These views show one set of named points, seen from different sides, and a view may be mirrored.
A view may leave some points out. In some views, one point has been moved. Which views, in the order they come, and which point in each? Write - if no view has one.

-- scene 1 --
panel a:
  zuku [ -7   3  -2 -15  -8  12  -5 -19  13  18  57  11]
  Depa [ -2   4  -1 -15  -5  18  -7 -13  14  20  53   6]
  furas [ -8  -1   2  -8 -13   0  -1  -9  19  26  46  37]
  gifop [-18   6   1  -7 -13  16  -6 -10  16  29  50  18]
  kuvu [-20   7   1  -8 -10  19  -5 -12  15  30  55  15]
  zubab [ -5   7   0  -8 -12  18 -13  -7  17  23  43   9]
  Kemav [ -9   3  -1  -9 -18   5  -9 -16  16  18  45  17]
  tep [  0  -1   0 -12 -12   1  -4 -15  17  17  47  24]
panel b:
  tep [-22  21 -10 -11  -1  -1   3  10   0  29   3   1]
  Kemav [-25  20 -11  -7  -4   3  -6  10   6  34   1  -6]
  gomo [-24  19 -12  -7  -4   3  -7   8   5  35   1  -6]
  gifop [-34  12  -8 -11  -6   8  -5  15  17  32  -7  -3]
  furas [-29  21 -14 -16  -2  -5   9  14   4  37  -8   5]
  zubab [-24   5  -7 -11  -6  11 -11   7  10  29   0  -4]
  Fonu [-33  18  -4  -3  -6  11  -8  14  16  26   0  -8]
panel c:
  tep [  0   6 -14  24   7  -1   8  14  26  57  21   0]
  kuvu [ -4  -1 -25  17   2  10  18  20   9  42  29   9]
  Kemav [  3   4 -17  27   7  -1   7  19  22  48  22   9]
  gifop [ -1   1 -24  19   4   7  18  18  12  44  24   9]
  zubab [ -5   0 -27  29   6   2  10  27  10  53  19   6]
  gomo [  3   4 -18  28   7  -2   7  20  22  49  20  10]
  Depa [-11  -1 -23  23   4   5   4  27  13  54  30   0]
  zuku [ -2   3 -15  17   4   6  11  15  22  46  31   5]
panel d:
  Depa [  8 -16   1 -12   3   3   5 -11   0  -6   8   2]
  zubab [ 14 -11   1  -8   4   7  -4  -9   7   0   9   7]
  gomo [  5  -5 -11 -10   8   5  -3   0  13  -5   5   7]
  furas [  1 -11 -24   6  16  15  -2  -2  10 -11   9   8]
  tep [  1 -11 -13  -5  16   7   3   1   6 -11   4   6]
  Fonu [  3 -10 -12 -14  -5   4   1 -13   9  -4  10   0]
  zuku [  1 -13  -9 -14   2   2   6 -10   3  -8   7   0]
  Kemav [  3  -5 -12 -11   7   5  -2  -1  12  -5   5   6]
  gifop [  8 -11 -14  -3  -2  10  -5 -14  10  -3  14   4]
panel e:
  kuvu [-22 -11   2 -22   9 -21 -12 -18   8  18 -24   4]
  Depa [-20 -19   8 -21  12 -26  -6  -7  14  11 -38   2]
  furas [-15 -18  15 -26   6 -16  -4   0  -8  23 -11  -3]
  Fonu [-19 -10   3 -23  13 -20 -10 -16   3  12 -32   2]
  zuku [-16 -16   9 -25  13 -22  -8  -9   5  14 -38  -1]
  Kemav [-17 -15   8 -20  13 -19  -3  -5  -6   7 -26  -1]
  gifop [-22 -13   3 -21   8 -20  -9 -14   4  15 -19   4]
  zubab [-24 -19   3 -15  10 -25  -3  -7   8   5 -26   5]
  gomo [-17 -16   8 -18  13 -18  -2  -4  -7   5 -25  -1]
panel f:
  zuku [  8   8   6  -8 -12 -13  -3  -5   3 -10  -3 -17]
  Kemav [  1  11   2  -9  -7 -11  -7  -4  12  -5   2 -30]
  furas [  2  17   2  -5 -12   6   8  -5  13  -2  -1 -39]
  kuvu [  4   2  -1 -11  -4 -13  11   2   9 -15  -7 -22]
  tep [  4  18   6  -7 -13  -4  -3  -8   5  -1   3 -31]
  gifop [  2   5  -2 -11  -3 -11   9   2  11 -12  -4 -27]
  gomo [  0  12   2  -9  -6 -11  -7  -4  12  -4   4 -31]
  Fonu [  4   3   1  -9  -7 -16  -1   0  10 -13  -5 -19]
Moved in: panel c
  moved in panel c: zuku
